In the data rows, the value 50 means zero.
What is the hidden score of each row? Scores go from 0 to 40, and 20 is about the middle. The score is a weighted sum of the row's numbers plus the product of two more (or one squared), each taken from its middle value.
<54 49 61 56 51 63 36 49 68 44 61 41 52 36 66 53 46 47 57 47 47 60 51 64 52 40 51 52 54 50 57 60> >> 18
<29 21 25 31 31 20 66 42 28 29 28 37 31 80 27 26 35 47 25 32 33 58 38 31 23 28 28 21 24 55 21 29> >> 21
<65 68 61 64 68 67 33 59 53 62 70 66 66 36 63 70 74 57 69 60 61 38 54 68 73 68 70 68 66 50 72 59> >> 21
<39 48 47 38 59 49 35 37 39 98 47 78 43 32 44 53 67 44 56 40 53 15 42 45 58 72 63 59 50 25 49 31> >> 16
<50 49 31 52 46 34 83 58 47 47 37 51 53 76 38 45 44 65 42 50 51 55 55 42 45 48 53 47 48 61 38 56> >> 10
<65 62 61 67 68 65 39 58 67 49 78 60 56 37 72 61 62 57 73 55 55 50 56 76 64 50 65 59 66 57 63 66> >> 18
<43 49 34 47 46 33 76 50 45 49 37 49 47 68 36 44 45 56 41 48 53 44 54 36 42 52 49 46 40 53 38 52> >> 12
<55 58 48 60 63 55 46 58 64 44 68 64 52 42 61 60 66 63 63 54 54 54 59 70 58 48 58 49 58 67 56 59> >> 21
<59 63 52 60 58 57 57 59 68 37 65 51 53 46 66 54 57 56 61 54 59 70 63 67 52 43 54 52 59 75 50 67> >> 30
<45 43 30 39 41 31 72 44 38 44 33 51 40 68 33 41 44 54 37 44 45 44 50 33 32 46 44 38 35 50 35 43> >> 8
<54 60 39 53 60 44 79 60 55 62 42 65 62 66 47 54 54 64 49 61 65 45 66 44 56 65 62 57 55 57 51 56> >> 11
<61 57 83 60 57 72 39 60 70 63 44 47 62 36 69 63 38 43 45 61 57 49 51 51 68 55 52 66 59 39 69 62> >> 27
<52 59 54 50 57 56 39 54 59 46 68 58 48 35 59 54 65 49 64 48 51 42 52 63 58 55 60 56 58 46 58 53> >> 21
<52 49 87 46 48 73 28 49 43 69 33 35 60 31 55 49 28 31 31 54 48 33 43 33 59 64 42 60 49 22 59 43> >> 22
<64 71 56 68 61 62 57 61 75 44 71 59 59 46 71 63 61 62 68 62 62 68 72 71 63 54 64 58 67 83 62 73> >> 25
<43 39 30 48 46 31 74 52 39 38 43 56 44 80 33 44 52 65 38 50 46 67 58 49 42 40 42 37 40 74 37 46> >> 33
<52 61 60 55 59 61 45 50 67 44 70 54 51 35 69 55 57 50 71 53 57 44 59 65 57 45 56 48 57 57 59 59> >> 19
<44 35 37 46 38 33 72 51 48 35 34 30 38 68 44 32 27 52 38 48 43 86 47 36 36 32 38 37 37 60 38 58> >> 25
<56 66 61 59 64 70 40 55 70 56 74 64 57 35 72 61 65 54 73 53 57 43 61 71 63 54 65 55 63 56 62 57> >> 17
<62 65 54 65 64 59 46 58 68 48 72 62 60 42 68 59 69 65 72 59 63 52 62 72 65 54 64 57 65 68 62 64> >> 14
<42 22 32 32 26 28 71 38 27 31 23 18 28 79 29 26 19 37 23 39 25 83 37 19 24 26 30 30 18 40 22 45> >> 15
<59 73 44 59 63 50 71 60 63 74 49 73 66 56 55 62 62 67 59 65 71 36 67 49 63 76 68 72 61 55 57 62> >> 8
<66 70 42 65 67 50 80 66 63 67 47 74 70 64 53 58 58 73 53 67 73 45 68 48 64 72 72 70 63 69 56 66> >> 14
<62 67 52 64 56 54 61 59 67 41 64 54 55 47 63 54 54 58 62 60 54 73 66 65 54 44 56 50 59 76 55 69> >> 28
<48 43 89 42 44 70 30 52 40 72 31 35 55 30 48 54 26 26 30 52 45 29 33 30 61 64 38 56 46 14 61 44> >> 34
<53 58 62 56 59 63 39 51 59 53 70 53 53 34 71 54 59 52 71 47 52 38 54 69 60 48 56 52 59 49 59 58> >> 15
<44 49 58 46 48 59 34 37 55 45 65 46 37 31 60 45 53 37 66 39 42 36 44 60 50 40 45 48 52 38 50 46> >> 39
<49 53 60 46 54 60 31 40 59 47 69 49 45 32 64 53 58 41 71 44 48 38 51 62 53 45 53 52 56 43 59 49> >> 28
<47 31 36 41 34 35 78 48 47 34 29 28 40 72 42 33 25 46 34 48 37 87 47 29 31 31 37 35 36 56 30 61> >> 14
<66 65 62 64 63 71 38 54 70 53 79 62 61 38 77 65 66 57 75 57 59 48 59 73 63 54 62 60 64 61 62 65> >> 20
<49 56 38 57 54 42 57 58 64 41 56 64 53 59 49 50 67 65 56 55 56 61 62 63 47 44 56 45 53 76 47 57> >> 13
<54 68 50 56 68 56 54 63 58 91 51 83 64 41 53 65 68 54 62 61 71 25 59 47 66 80 77 74 62 44 62 52> >> 20
<59 53 74 53 54 70 39 53 65 51 47 44 53 37 68 53 38 48 47 55 51 58 56 56 58 47 42 53 55 44 60 64> >> 16
<30 14 29 24 19 25 59 32 18 29 16 14 26 76 18 18 11 33 18 35 20 80 26 12 16 24 26 23 15 32 21 37> >> 28
<20 16 21 21 17 16 61 25 14 24 24 27 19 77 15 21 31 35 21 23 25 54 28 23 17 23 15 13 16 43 15 18> >> 29
<71 68 73 72 64 73 30 70 50 70 59 63 78 36 64 81 66 56 56 66 64 38 55 61 81 84 68 79 74 43 85 56> >> 24
<54 57 51 52 54 56 51 53 63 38 66 51 54 42 61 53 57 53 59 56 52 65 61 65 51 42 52 48 52 68 52 62> >> 26
<51 55 33 55 51 36 80 60 51 52 37 58 56 71 39 47 51 61 42 55 60 48 58 39 48 51 52 49 46 62 41 54> >> 20
<65 62 61 66 62 66 40 57 74 51 72 58 60 37 76 63 60 59 73 59 58 57 59 73 65 47 62 58 62 64 68 66> >> 15
<35 26 25 31 34 20 68 36 28 28 34 41 33 79 22 32 43 51 30 38 35 60 40 34 25 30 32 29 28 63 24 32> >> 22
<43 44 31 48 48 31 67 53 48 34 45 60 43 70 35 41 56 62 43 48 47 64 47 53 40 37 49 37 40 74 37 45> >> 26
<52 61 62 52 60 66 39 50 65 54 72 59 48 35 69 57 61 52 73 48 58 41 58 71 59 53 60 58 65 57 60 58> >> 17
<56 56 62 53 58 63 24 53 46 60 59 58 63 35 50 64 65 44 56 51 53 30 43 57 64 64 58 66 62 39 69 45> >> 27
<48 56 44 53 57 48 45 50 56 42 61 57 48 47 54 53 65 59 59 44 56 55 58 66 53 46 52 51 56 68 47 52> >> 29
<47 57 40 49 53 45 55 51 47 68 41 67 54 47 43 51 56 48 49 50 58 26 52 41 55 67 62 59 50 40 48 41> >> 19
<48 43 87 45 45 69 29 47 44 66 32 37 56 31 53 48 27 29 33 47 47 33 38 35 54 64 39 54 49 18 59 42> >> 19
<47 52 61 48 58 63 33 45 59 48 71 54 48 34 66 49 59 47 71 50 54 41 52 63 56 46 56 50 59 45 56 52> >> 13
<42 46 55 49 48 57 29 38 47 43 68 42 38 32 57 48 56 42 66 43 42 39 48 59 51 41 51 48 50 42 52 46> >> 15
<52 53 45 55 48 43 62 49 59 36 51 38 40 51 57 39 42 49 53 48 44 76 57 51 41 36 45 42 44 69 43 62> >> 20
<65 67 63 71 68 73 42 58 71 54 80 63 63 38 79 69 70 63 80 57 62 51 64 78 69 58 70 64 70 63 67 69> >> 12
<55 56 58 54 58 57 31 51 55 48 75 50 49 33 65 59 63 50 70 52 57 43 48 66 57 47 59 53 56 51 59 57> >> 21
<57 65 56 60 61 61 53 59 70 43 70 63 55 41 69 61 59 54 69 59 54 59 69 67 64 51 60 56 66 71 56 65> >> 33
<55 47 91 48 50 74 31 57 46 74 34 41 61 30 52 52 27 31 32 50 49 30 38 34 61 69 41 65 52 22 66 46> >> 32
<39 22 33 33 24 27 67 38 27 32 22 20 32 76 29 24 17 40 19 38 35 82 29 19 25 26 27 27 23 39 24 44> >> 25
<32 11 32 29 17 22 62 32 21 27 18 10 25 79 21 17 11 34 15 33 19 78 28 13 20 22 21 22 17 30 18 37> >> 11
<53 61 52 58 54 54 53 54 67 39 65 49 52 42 63 53 56 56 62 56 50 66 62 68 53 43 53 47 56 70 53 60> >> 20
<43 51 34 53 48 36 70 51 54 40 48 64 48 72 40 51 60 67 46 46 54 65 60 60 43 43 49 45 46 83 42 51> >> 24
<30 17 31 26 18 24 66 32 26 26 22 12 25 69 27 23 12 34 22 35 23 79 28 20 15 19 20 24 15 38 21 42> >> 26
<59 62 54 60 59 57 57 55 65 40 69 52 55 44 69 55 61 60 66 58 56 64 64 69 58 47 51 52 64 75 57 61> >> 29
<62 65 62 65 62 66 40 57 69 54 78 60 58 37 72 65 67 58 77 60 62 47 62 73 63 51 67 60 66 60 65 61> >> 13
<68 62 50 69 58 53 75 63 73 44 56 54 61 59 64 60 48 67 61 64 63 86 73 60 58 50 60 57 62 86 58 78> >> 21
<58 61 50 62 53 51 61 54 67 38 59 49 50 47 63 53 50 57 59 54 54 73 60 58 47 39 54 53 59 73 51 68> >> 20
<59 70 43 56 66 48 70 61 60 74 48 73 66 52 53 59 61 61 57 63 67 33 64 48 61 73 67 71 62 52 55 55> >> 16
<53 50 46 54 45 46 55 53 60 33 58 41 43 47 56 44 45 50 54 48 49 70 54 58 42 38 47 44 47 67 48 63> >> 26
<61 65 46 62 64 56 56 59 66 46 71 67 55 48 63 63 73 68 66 57 67 58 63 71 59 52 67 55 67 77 58 63> >> 19
<57 67 61 60 61 60 49 58 75 46 70 59 55 39 71 59 60 52 67 54 56 53 63 72 65 50 58 58 66 65 62 68> >> 37
<56 63 59 54 60 59 47 54 72 51 70 55 53 37 70 57 57 51 72 53 57 50 60 69 60 47 57 54 63 56 58 60> >> 25
<52 57 55 56 54 58 51 56 65 40 66 54 55 41 64 53 55 53 64 50 51 57 63 64 51 44 54 48 56 66 55 61> >> 22
<54 51 66 54 46 61 37 51 67 43 57 43 52 37 62 51 45 45 55 51 48 61 48 62 55 40 44 50 55 51 61 63> >> 22
<47 49 59 50 45 56 18 48 28 55 52 45 56 30 42 48 56 34 47 42 44 25 34 47 58 63 47 56 55 26 61 30> >> 35
<62 61 78 62 61 72 43 57 69 56 50 52 58 38 70 62 40 54 51 59 60 57 56 60 65 56 50 63 58 48 68 67> >> 18
<55 61 55 54 58 61 33 52 56 50 68 56 55 36 59 57 63 48 66 53 54 38 50 60 55 55 53 56 60 48 63 52> >> 23
<65 69 56 68 64 61 61 65 73 42 74 63 66 45 74 63 64 62 68 62 70 72 74 72 62 53 66 60 66 83 62 74> >> 31
<63 64 63 64 66 64 49 55 75 54 73 63 58 39 71 62 62 54 69 55 62 48 68 70 64 53 66 62 62 61 59 68> >> 31
<53 57 57 54 59 60 51 53 66 44 68 57 53 41 66 56 58 57 65 54 58 53 61 65 52 47 61 53 63 59 56 61> >> 11
<42 43 30 43 42 29 74 46 39 42 33 49 45 73 34 40 44 55 36 47 45 49 50 32 35 48 44 40 40 55 30 45> >> 12
<62 60 64 62 62 66 41 58 70 48 72 55 54 40 69 59 58 58 69 56 57 56 62 75 63 49 61 62 62 63 60 64> >> 18
<45 33 36 41 33 36 72 47 45 35 31 26 35 71 38 35 21 47 34 47 36 88 45 32 32 26 37 39 31 56 32 56> >> 23
<55 49 64 46 47 60 17 51 32 57 47 45 61 31 42 61 53 37 44 54 49 27 34 49 61 70 47 57 50 21 67 32> >> 24
<60 68 55 56 57 57 56 62 69 42 66 61 59 45 67 63 59 60 67 62 59 67 69 72 61 48 61 54 63 75 62 70> >> 26
<27 27 25 33 27 21 62 40 23 26 34 39 33 76 23 27 40 48 30 33 30 59 43 35 22 29 31 23 27 60 21 35> >> 23
<34 31 25 37 33 24 67 43 28 29 34 47 37 78 24 32 44 53 34 40 36 60 45 37 27 29 37 29 29 63 23 34> >> 18
<73 76 70 70 69 78 35 70 58 72 67 71 82 37 65 82 75 60 66 73 73 39 62 66 83 86 70 78 73 48 87 61> >> 33
<42 54 46 46 61 55 37 45 45 99 50 78 49 33 45 56 72 41 57 44 57 17 43 43 59 79 66 60 51 23 47 37> >> 19
<49 61 36 61 59 42 67 59 61 43 53 65 53 64 51 55 67 71 57 55 56 64 63 68 49 45 55 50 56 85 49 59> >> 17
<52 59 62 54 58 64 37 49 67 50 72 53 54 34 66 60 59 47 71 48 54 40 55 67 59 49 57 54 57 48 57 54> >> 29
<51 47 82 47 48 70 36 48 58 58 38 37 54 34 58 50 31 35 39 52 46 42 42 47 61 56 41 59 53 29 62 53> >> 26
<44 50 48 50 48 49 46 43 56 34 64 43 41 40 57 44 50 43 57 47 40 58 51 59 42 38 41 40 50 59 47 51> >> 29
<48 47 32 46 45 31 81 57 44 47 37 53 48 75 36 38 47 59 38 51 51 49 52 42 40 50 48 50 46 56 34 52> >> 17
<54 59 56 56 55 61 31 51 51 51 67 56 57 34 56 63 69 49 64 52 55 36 50 60 61 58 61 57 62 47 62 50> >> 20
<63 56 69 56 57 63 19 54 40 60 53 54 65 34 45 62 56 44 44 58 51 30 40 49 67 75 55 61 55 29 74 41> >> 30
<53 58 62 55 59 64 35 46 64 51 72 58 49 34 73 55 59 47 70 48 54 39 53 66 60 46 61 54 59 48 60 54> >> 25
<32 31 26 33 31 26 71 38 29 33 28 36 36 74 27 27 33 47 30 38 39 48 38 27 24 35 34 26 25 46 28 31> >> 12
<66 64 63 64 65 64 41 55 71 49 68 51 54 39 74 62 54 57 68 56 58 58 61 71 65 47 57 55 65 57 63 67> >> 16
<32 31 27 39 35 24 72 43 31 31 35 45 37 82 26 33 40 55 29 40 36 61 46 37 29 36 38 30 35 60 30 40> >> 21
<58 59 63 55 63 64 43 51 72 54 75 63 56 36 74 63 60 52 74 51 59 45 63 67 60 50 62 60 64 54 56 63> >> 30
<43 62 49 46 62 55 42 43 48 98 48 79 55 33 48 55 70 48 58 49 65 18 50 48 60 80 67 62 59 29 52 33> >> 8
<36 47 43 36 53 46 36 32 39 94 43 68 44 31 38 46 67 33 54 38 52 13 39 38 49 72 60 53 48 17 46 26> >> 7
<56 68 38 57 60 44 72 60 55 65 45 70 62 57 48 56 59 66 50 59 64 37 61 46 50 68 65 65 57 56 53 55> >> 8
<62 58 61 57 56 65 29 54 48 63 66 60 65 35 56 65 70 48 63 56 60 33 48 59 69 67 64 66 59 37 67 44> >> 24
<61 70 44 56 68 52 72 64 58 77 50 76 65 53 58 61 64 63 56 65 71 35 65 49 67 75 72 70 66 52 57 60> >> 15
<35 27 27 35 32 22 69 41 29 28 34 43 30 79 27 35 42 51 31 36 35 61 46 35 24 28 34 28 30 60 24 34> >> 19
<36 31 27 37 33 24 66 41 33 30 35 47 35 78 30 34 44 55 35 39 36 61 45 39 29 30 32 26 28 68 25 36> >> 22
<60 73 49 62 75 57 59 62 56 89 53 83 65 44 55 67 70 61 62 61 76 27 65 50 69 80 74 73 66 45 63 55> >> 16
<58 54 62 57 55 64 38 53 69 45 63 43 53 38 66 56 51 46 61 52 50 59 50 72 57 41 54 52 58 57 56 60> >> 24
<57 58 64 57 56 64 19 49 41 62 53 52 68 32 48 65 63 42 51 60 53 32 38 50 64 73 49 61 56 28 70 41> >> 23
<47 38 88 39 41 68 24 42 32 71 26 33 52 28 42 46 26 22 27 47 37 24 37 28 55 67 36 54 42 10 53 35> >> 20
<30 25 26 35 35 23 68 40 26 30 32 41 33 80 27 32 40 48 30 37 33 61 39 35 29 32 30 27 30 58 25 39> >> 27
<36 43 29 43 40 32 78 51 39 40 34 50 46 74 34 39 46 53 35 44 43 48 46 34 33 45 44 43 38 57 33 45> >> 20
<10  0 21  3  0 10 43 15  0 17  3  0  6 75  1  0  0 11  2 13  3 64  2  0  0  8  0  1  0  9  1 10> >> 20
< 9  5 19 10 12  9 57 15  3 18 15 15  8 78  5 10 19 26 16  8 14 46 20 12  3 14 14  4  2 31  5 10> >> 17
<57 50 89 48 47 75 32 57 52 71 33 44 61 32 53 57 29 32 36 56 52 33 45 37 58 66 42 63 51 24 64 48> >> 24
<69 75 63 71 73 72 32 71 62 69 74 71 74 37 65 75 75 62 74 69 71 39 60 70 79 75 71 70 74 54 80 59> >> 36
<52 60 43 61 59 48 52 58 66 41 65 65 58 49 56 56 71 62 60 59 59 59 61 66 56 44 58 55 59 72 54 59> >> 28
<50 54 59 56 55 62 45 49 63 46 67 52 51 37 66 55 53 49 65 51 51 48 58 66 50 47 53 51 61 54 54 58> >> 17
<60 58 49 62 58 53 70 63 70 41 55 52 58 55 66 58 47 66 60 58 61 82 64 59 51 44 53 54 60 77 52 75> >> 18
<51 47 88 47 47 71 30 49 51 66 32 38 54 33 55 56 32 32 36 55 48 37 41 40 62 59 44 59 50 22 65 47> >> 17
<61 58 49 54 56 50 63 56 70 40 60 44 46 50 60 49 49 58 57 55 54 75 64 62 46 42 52 47 60 78 49 69> >> 20
<61 56 89 53 56 78 35 58 62 67 39 47 63 35 63 65 37 44 43 65 56 44 50 47 70 63 50 67 58 35 65 57> >> 17
<62 66 66 66 70 71 46 65 78 54 71 56 59 40 78 67 59 65 71 63 65 62 64 76 67 52 66 63 70 65 65 72> >> 10
<33 17 33 32 21 25 59 37 24 32 20 22 31 82 22 22 12 39 18 41 32 76 31 17 21 26 24 28 22 30 23 37> >> 19
<56 63 40 53 60 44 74 62 58 67 45 66 61 61 51 57 57 65 51 57 65 40 65 46 55 65 63 66 54 58 54 53> >> 14
<56 58 56 52 55 58 31 50 53 51 68 60 53 35 59 59 66 48 65 50 50 38 45 59 58 54 59 54 57 52 61 47> >> 23
<64 61 70 64 62 70 23 67 45 64 52 57 72 36 50 72 59 53 48 64 57 34 45 52 70 80 64 71 60 34 80 45> >> 27
<53 56 37 55 57 43 75 60 54 57 40 57 55 63 41 51 51 59 48 59 59 42 57 43 47 62 61 59 51 54 46 53> >> 7
<26 33 26 34 32 22 62 38 30 26 37 41 31 72 22 33 44 45 27 29 31 58 41 38 23 25 29 21 28 60 25 36> >> 31
<58 66 41 58 66 49 69 58 57 70 45 72 61 51 49 57 60 59 52 56 68 31 60 48 53 71 68 63 57 53 51 53> >> 12
<54 60 54 58 53 55 51 46 63 38 64 51 49 40 64 51 56 46 61 52 52 58 60 67 46 47 54 51 59 64 53 61> >> 27
<50 59 60 56 56 63 39 49 61 54 74 56 54 35 70 59 64 53 71 54 48 42 56 67 63 49 62 52 58 52 58 59> >> 12
<35 36 89 27 31 63 18 38 26 70 20 25 44 26 39 37 18 17 24 37 35 21 21 21 44 59 26 45 33  0 48 27> >> 20
<32 34 27 36 37 27 65 41 33 31 36 48 37 76 29 31 47 50 33 40 36 61 43 44 27 32 33 29 33 63 27 33> >> 25
<64 65 50 65 59 56 71 65 75 43 59 56 56 53 71 60 52 66 63 60 64 81 71 61 56 51 61 59 64 83 53 72> >> 19
<60 58 69 57 55 66 24 60 41 64 47 49 69 34 46 64 53 39 42 59 53 32 42 48 67 74 51 65 62 30 76 41> >> 32
<59 56 68 56 52 65 22 56 36 60 47 52 66 33 47 66 56 42 44 55 53 32 39 51 67 75 49 62 61 29 73 39> >> 29
<53 56 60 56 60 64 27 55 44 55 65 62 57 32 55 63 67 50 60 54 53 30 45 62 61 62 63 59 63 35 65 47> >> 15
<61 55 65 53 54 66 21 53 38 59 52 53 63 32 47 65 60 42 48 58 56 30 43 51 67 77 54 64 49 27 74 39> >> 26
<46 45 87 46 40 68 32 55 48 66 32 41 55 32 52 50 27 29 36 51 47 34 34 34 56 58 34 57 48 23 58 44> >> 30
<27 24 27 32 36 22 64 32 31 27 34 39 34 78 24 26 45 49 30 33 36 58 37 36 22 31 33 21 29 63 27 36> >> 17
<66 71 66 67 67 72 44 60 79 60 77 64 61 38 78 73 71 60 81 62 68 46 66 75 69 58 73 66 75 62 65 67> >> 17
<49 55 57 51 56 56 46 52 61 46 67 57 48 36 63 52 55 48 68 48 48 47 56 63 57 45 50 51 56 54 53 59> >> 27
<45 43 89 42 38 70 30 48 38 67 31 37 49 30 47 49 26 24 29 48 44 28 33 30 53 61 37 59 44 14 60 39> >> 28
<50 47 41 47 48 42 71 51 54 36 41 35 49 61 50 39 32 60 46 50 43 86 53 44 35 33 43 44 42 67 41 63> >> 17
<56 48 80 48 48 68 34 49 58 55 41 35 53 34 60 54 30 36 42 53 49 46 40 51 55 50 37 57 45 35 61 55> >> 24
<41 33 35 41 34 32 70 39 43 31 31 26 33 63 39 34 25 48 36 39 38 85 49 34 29 25 34 33 31 52 32 54> >> 7
<53 53 45 56 51 44 68 52 56 38 51 41 44 56 60 50 39 55 55 57 55 81 65 53 46 39 48 48 51 71 46 69> >> 23
<47 56 37 57 56 40 62 53 55 41 53 62 52 60 43 55 65 67 52 52 54 64 63 64 47 42 53 47 53 77 43 58> >> 16
<63 65 58 65 66 65 40 59 61 53 73 65 66 39 70 65 69 60 70 61 64 45 63 67 65 62 62 64 71 57 64 59> >> 23
<48 54 58 51 49 60 32 44 58 45 69 51 47 32 64 55 57 46 71 45 48 38 51 65 56 45 52 47 58 42 56 53> >> 17
<56 54 36 61 62 39 69 61 58 43 51 63 55 72 49 57 66 77 50 59 58 70 63 61 49 46 56 45 55 86 50 52> >> 14
<70 64 72 64 64 74 27 62 47 65 56 64 77 36 56 72 61 53 50 68 63 36 54 56 74 84 63 75 66 38 85 51> >> 28
<64 66 41 56 67 50 79 62 62 66 45 71 64 62 50 62 59 65 54 63 67 42 66 45 61 71 66 64 63 62 58 63> >> 15
<52 63 42 50 57 46 62 56 54 76 46 67 62 49 47 58 60 57 51 55 59 29 55 44 59 71 71 58 58 44 52 51> >> 7
<49 52 53 52 52 53 32 49 52 42 68 48 42 35 63 47 58 49 67 45 48 42 46 65 49 43 50 49 51 48 53 51> >> 14
<25 17 25 27 20 19 67 34 15 27 27 31 26 81 22 27 34 47 23 29 30 55 31 23 22 26 20 22 21 48 18 27> >> 22
<65 58 80 63 55 73 39 60 70 57 47 50 60 36 68 61 38 49 49 64 58 55 56 54 66 57 47 63 61 43 67 64> >> 20
<44 43 54 46 44 52 27 38 51 37 65 38 42 34 59 46 49 42 62 43 42 47 43 61 46 32 45 38 47 42 49 48> >> 11
<74 70 63 76 73 69 40 65 66 62 76 75 70 38 70 74 78 64 73 68 72 44 63 71 74 67 76 71 73 60 73 64> >> 17
<53 68 49 53 67 56 52 53 57 92 50 81 63 40 55 60 69 55 60 57 68 23 59 50 66 88 75 74 64 38 57 49> >> 6
<47 34 36 40 36 35 74 43 45 34 30 24 40 71 44 30 20 49 33 46 36 84 46 33 31 32 36 36 35 56 36 57> >> 15
<27 10 28 21 12 19 59 29 16 29 12  7 24 78 16 15  9 31 13 29 18 74 22 11 10 21 13 15 11 31 21 33> >> 30
<14  7 19 16 13 10 60 21  8 23 19 19 13 78  9 13 21 34 18 21 18 51 18 16 11 15 14  9 12 37  9 14> >> 18
<53 57 57 55 56 61 29 54 53 53 66 53 58 35 58 56 69 49 63 50 49 32 45 60 61 60 56 53 62 43 62 45> >> 21
<37 32 27 37 37 27 69 39 32 33 36 45 34 77 29 33 48 55 35 42 40 63 45 38 30 37 33 29 37 69 30 37> >> 23
<62 50 45 57 50 49 72 58 65 38 51 41 53 57 64 51 41 62 55 59 53 86 63 56 48 43 51 52 55 74 47 70> >> 12
<60 54 65 56 48 61 19 54 39 58 49 52 66 32 47 64 58 45 44 53 52 30 39 50 65 75 54 65 55 28 72 36> >> 21
<37 38 28 41 36 30 76 45 38 38 35 47 40 78 31 37 38 55 34 44 44 55 49 33 35 40 39 38 35 57 31 44> >> 20
<41 50 34 48 46 36 61 50 49 34 50 59 49 63 40 47 61 62 47 43 50 62 59 59 44 41 52 38 52 76 37 47> >> 22
<53 66 49 54 69 58 52 57 54 96 51 83 63 39 55 66 68 56 61 57 69 23 58 47 67 80 75 70 59 38 57 49> >> 16
<42 44 29 44 43 31 68 47 43 35 43 52 41 72 34 42 54 60 39 38 43 66 49 50 33 35 43 37 40 76 30 45> >> 23
<60 65 51 69 65 56 49 60 73 48 70 68 60 46 63 70 73 72 69 59 61 58 68 73 64 51 62 58 66 78 62 67> >> 15
<47 59 39 47 52 44 66 50 48 67 39 59 52 51 41 49 53 51 49 54 57 32 55 39 46 65 57 58 48 41 42 41> >> 10
<46 32 35 46 36 34 72 44 51 34 33 27 37 66 44 38 24 50 36 50 38 85 49 34 29 31 40 37 38 54 33 59> >> 4
<55 61 44 64 60 49 54 55 63 47 66 66 58 52 59 62 69 66 62 59 66 59 64 71 55 51 60 58 56 81 58 59> >> 25
<32 22 26 24 25 20 68 31 18 30 28 27 24 80 21 24 33 45 27 26 26 55 32 27 17 25 24 20 19 51 20 29> >> 17
<64 60 86 60 62 77 42 59 71 63 43 50 65 36 65 61 40 48 48 65 55 49 56 56 68 62 49 67 59 42 71 63> >> 17
<68 60 71 68 66 74 45 67 81 55 59 56 61 42 75 69 48 56 62 66 62 68 65 71 68 51 61 64 64 63 70 75> >> 19
<65 64 59 61 60 65 37 53 64 50 76 60 55 38 72 61 62 54 74 56 53 47 58 70 63 49 66 59 69 59 62 64> >> 17
<65 66 53 65 63 54 67 65 70 43 66 55 59 52 71 59 56 66 65 67 64 79 73 69 62 47 61 58 67 83 54 76> >> 23
<48 67 46 50 65 53 53 51 51 89 45 75 61 40 52 59 66 51 57 57 63 23 56 47 59 74 70 68 56 39 56 45> >> 9
<41 55 41 37 52 43 51 44 43 80 41 67 52 40 44 50 61 44 54 48 50 22 46 34 53 73 59 59 49 29 48 39> >> 8
<55 59 37 58 62 47 85 61 59 57 42 60 63 71 47 54 54 71 47 63 62 51 66 43 50 58 62 58 52 63 50 61> >> 3
<61 63 60 61 62 66 49 56 70 48 70 62 56 39 72 58 61 60 71 57 59 52 67 71 63 49 58 54 63 63 63 64> >> 18
<72 69 54 70 69 60 47 68 74 50 76 66 62 43 73 66 76 69 75 59 63 54 68 74 65 53 67 63 73 72 68 65> >> 24
<48 56 55 57 54 55 26 54 44 57 66 59 56 31 52 57 67 44 58 44 50 31 47 57 65 58 56 55 57 36 62 45> >> 32
<11  0 24  5  0  9 36 15  0 19  9  0 13 80  0  2  1  6  0 17  0 57  0  0  0 15  0  6  0  2  3  8> >> 25
<50 57 35 51 55 38 79 64 52 53 41 60 51 68 41 54 50 61 45 56 60 46 56 43 46 57 55 56 49 57 46 58> >> 24
<45 49 48 45 47 50 30 38 47 37 66 42 41 36 52 48 58 45 62 41 45 41 40 61 42 41 46 43 47 46 50 44> >> 14
<57 63 39 57 63 45 80 62 58 57 42 63 57 68 46 54 55 65 48 59 64 47 65 45 50 61 62 60 53 64 45 58> >> 12
<58 62 63 56 62 66 39 54 70 56 72 61 58 35 73 58 63 52 72 56 58 40 58 71 65 54 62 56 62 52 61 58> >> 19
<57 60 52 65 56 58 57 60 67 41 69 59 58 45 65 59 61 60 66 57 59 69 70 75 61 46 55 50 64 73 61 68> >> 28
<64 56 91 54 55 79 38 61 59 76 39 48 63 34 56 66 34 41 44 63 61 41 51 44 67 68 46 70 58 33 68 55> >> 26
